Planes, each given by two rows, then its number:
[-126  -72  -47   14   55  -83    3  -31   -7  -96   31  -14  -60   -9  -10   84    2  -14  -81  -50    6   64    0    9    9  -59]
[  3 -31  17  48  86 127  32  37  -6  19  -5 -51 -40 -87 -18  26   1  15  28 -72 106  59 -15 -26  26  58]
0
[-20  10  96  18  72  66 -40 -40  35  23  21  46  37   2 -46 -38  97 -63  76  20  75   4 -38 -96 -35 -60]
[ -71  -26  -29  -68   37  -53  -83   52   65  -49    6  -51  -45   -6   -7   79   41  -42  -40 -109   27   87  -32  -35  -39   32]
1
[ -81   61   79   53   17   -9    4   44  -29   65    0  -11   62   15  -87  -26   82  -83   71    1    2  -31 -100   50  -35    5]
[-76 -51 -42  83  29 -24 105 -39 -50 -62 -21  33  27 -25   8  70  -3  12 -40 -51 -23  73 -23 113  16 -61]
2
[-121  -98   -1   -6   53  -96  -49  -19   22  -63  -31  -36   -8   42    0   -6  -16  -81  -89   11  -80   35   30   26   17   21]
[  64  -28   -9  -18  -47  -68   14  -89  -33   18   64   59  -24   25   35    3  -60    0  -11  122  -76  -54   -1    4  -25 -115]
3
[ -86  -73   -8  -16   40 -110  -17   27  -29  -55    1  -34  -35   28  -61   29   70  -33 -127   -4  -51   -1   17   60   25  -32]
[ -76  -25    9  -23   75   43  -43   65   59    3   19  -53  -25  -15  -57   18   32  -19   49 -107   80   73   -1  -76   42   81]
4
Each row below is a point in one of these planes. After each row, the number of its plane:
[ 84  37  45   4  17 107 -13  32  11  63 -21 -27  -3 -43  -9 -27   5   5  48  -3  43  -1   4 -29   9  62] 0
[ -2  35 -20   5  -8  86 -15  -1  60  26   0  -9   8 -20  -2  12 -48  21  74 -39  60  19  14 -72  13  34] 4
[ -1 -18  17  29  79 109  36  11   1   8  11 -54 -39 -85 -24  23  -3  17   6 -59 102  54 -25 -21  17  63] 0
[-99 -48  -6 -14  55 -97 -36  66 -12 -39   4 -69 -20  -1 -66  36  60 -43 -88 -36 -13  33  17   2  39  -4] 4
[ 100   40   31  -84  -19   33 -106   24   69   36   20  -22  -44   23   11  -43   -6   -4   18   39   21  -59   19 -109  -30   68] 2
[-65 -33   0 -13  66  12 -44  48  27 -11  -5 -26 -21  -7 -35  12  25 -25   3 -84  51  66   6 -38  33  34] 4
[ 87  43  13  -1 -31  52  -4  18   4  67 -47  -4  26   2 -10 -64  -4  21  47  38   1 -47  -4  -4  20  43] 0
[-38 -23 -76 -73 -20 -70 -48  50  35 -51  -1 -56 -57  -7   4  55 -13 -20 -62 -76  -8  50   0   0 -18  54] 1
[-12  48  42 -14   1  -7 -55  28   2  80  17  -6  16  14 -56 -44  47 -76  55   3  19 -47 -31 -57 -11  38] 2
[-85 -45  -7   0  44 -10 -32  50  32 -44 -62 -46   6  -2 -37 -16  24 -36 -34 -71  17  48   8  13  37  74] 3
[ 63  28  24  20   1  76   3   5   4  52 -16  14   6 -29  -7 -19 -23   1  56  18  31 -18   4  -5  24  59] 0
[ -46  -47  -17  -21   19 -104  -20    0  -13  -33  -20    3  -15   12  -41   25   33  -36 -109   26  -48   -2   14   55  -16  -45] 4
[ 99  38  41 -16 -38  90  -8  28  -3  94 -14  -3  44  -9  15 -83   5   7  68  17  10 -48 -13  -8   4  69] 0
[ 11  31  24 -18  17  97 -14  37  62  37  35  -8  -1 -23   4 -10 -37   2 121 -44  94  39 -13 -81  -4  82] 4
[-55 -15  27 -34  79   1 -89  14  58 -40  40 -23 -28   1 -12  46  63 -75  25 -55  69  89 -40 -77 -36   3] 1
[ -56  -62   -9   -4    7 -109   12   22  -46  -31  -12  -16  -41   13  -45   17   68  -43 -127   34  -65   -1    9   74   39  -37] 4
[-82  -8  11  65  33 -19  77   4 -62  -3 -15   4  36   2 -25  30  16 -30   4 -30   6  14 -56  97   0 -43] 2
[-75 -80  -5 -12  20 -80 -23 -42 -15 -52  19   2  12  36 -10  -7 -29 -55 -68  47 -85   7  26  21  13   0] 3
[ 59 -50 -49 -47 -13  18  -3 -53  11 -40   3   4 -51 -21  66  19 -51  58 -44   0  13  17  68 -37  23 -13] 2
[-77  46  74  79  19  -6  30  24 -27  47   3   2  67   8 -80  -8  71 -71  68 -13   2 -12 -90  46 -24  -2] 2
[ -20   -3  -30  -24  -34 -121  -25  -30  -13  -22   -5   32    1   53   13    2    1  -24  -24   19  -56    3   17   20    6  -56] 0
[-83  22  39  50  14 -15  55  -2 -45  18   9  10  42 -11 -50   0  52 -41  12 -18 -23  18 -91  86  -9 -27] 2
[ 91  55  -6  27 -65  -7  48 -61 -22  24  -4  51  41   5  63 -17 -41  14  28  67 -31 -57  -2  50 -41 -47] 4
[-93 -40  10  -2  53 -29 -22  35  39 -45 -46 -46   0  15  -7  -4   8 -46 -54 -50 -27  53  20  14   7  60] 3
[-76 -63 -21  28  83  10   8 -12  -1 -54  -7 -34 -45 -58 -23  76   7  -5 -36 -73  44  65  -8 -23  17  -2] 0
[-30 -42  -5 -10   0 -68 -21 -20  22  -5  -8  10   8  28   6   4 -35 -30 -37  35 -56  -9   5  23  -3 -24] 3
[-11 -14 -52 -24 -27 -52 -10  44   2 -38 -26 -36 -24   7   9  56 -27  -3 -38 -43 -21  29  13  40   0  33] 1
[ -72  -24   19  -23   66   25  -37   48   52    6   25  -64  -18   -6  -51   16   38  -18   73 -113   73   71    0  -61   27   77] 4
[-121  -47  -34   14   18  -96    2  -35  -20  -75   26   -3  -57    5  -13   73    3  -12  -77  -47  -22   40    0  -10   -5  -72] 0
[-67  23  61  64  14  -6  23  37 -40  20   3  -3  51 -11 -54  -1  42 -48  24  -8 -13   2 -86  35 -18 -17] 2
[ 39  43  23 -50  -8   3 -90  46  43  68  27 -37 -14  32 -44 -59   7 -34  68  39   1 -66   8 -84 -15  35] 2
[-80 -41 -13  24  59  -1  34 -10  -1 -85  23 -25 -54 -45 -13  57  -3 -12 -44 -39  53  39  -4 -20  29   9] 0
[ 34 -12   9   5 -32 -57  12 -41 -36 -25 -18  32   6  39  28   6  -1   9 -59  67 -57 -69  11  62 -33 -45] 4
[-73 -40  13 -26  67 -11 -38  56  66  -9  17 -44 -35   7 -63  14  31 -21  17 -80  45  69  -7 -49  64  51] 4
[  98    6    0  -81  -30   44  -77   20   47   15   10   -8  -52    7   27  -35  -47   27    9   55   22  -65   64 -111   15   51] 2
[-103  -31   12   27   64    0  -43   48   25  -54  -49  -47    1    7  -39    1   30  -29  -50  -87   -4   62    4   -1   33   82] 3
[ 46   5  -5  18 -59   9  23 -57 -37  11 -12  47  22  10  48 -27 -20   6 -10  65 -73 -58   0  53 -28 -59] 4
[ 36 -37 -31 -36 -15   1  -8  -7  17 -33 -13  -4 -44 -21  57   4 -53  44 -33  -3  -4  21  74 -32   3 -20] 2
[-43 -72 -60  55  35 -13  90 -42 -32 -82  -6  24  26 -18  37  52 -28  20 -45 -38 -23  73   4  69  15 -78] 2
[-92 -68 -37   8  58 -41   6 -11 -22 -75  45  -8 -42  10 -24  62 -11 -19 -70 -44  33  41  -6  14  13 -54] 0
[ 61 -41 -47 -38 -24   6   3 -35  19 -45  -2   4 -39 -11  68   9 -67  82 -63  -3   1  28  61 -27  16  -8] 2
[-53 -31   1 -52  57 -29 -57  20  57 -34   3 -13 -14 -17  -9  54  51 -52 -13 -56  39  71 -24 -54 -28  20] 1
[ 22  64  -5   1 -15  98  15  58  13  13  -5  -2  18 -42 -23 -22  41  46  45 -88  88  -6 -19 -20   2  51] 3
[-80 -71 -23  28  63 -32  22 -23  -3 -75  31 -15 -36 -21 -17  62   8 -18 -41 -57  27  50   2   6   0 -27] 0
[-26 -39 -42 -48 -22 -48 -32  55   3 -38 -28 -50 -42   9  39  54 -30  15 -59 -76 -24  44   4  37  -6  55] 1
[ 96  58  29 -20 -64  49  -6  13  17  80 -18  27  48  14  18 -73  18  29  49  62 -18 -56  10  -4 -29  52] 0
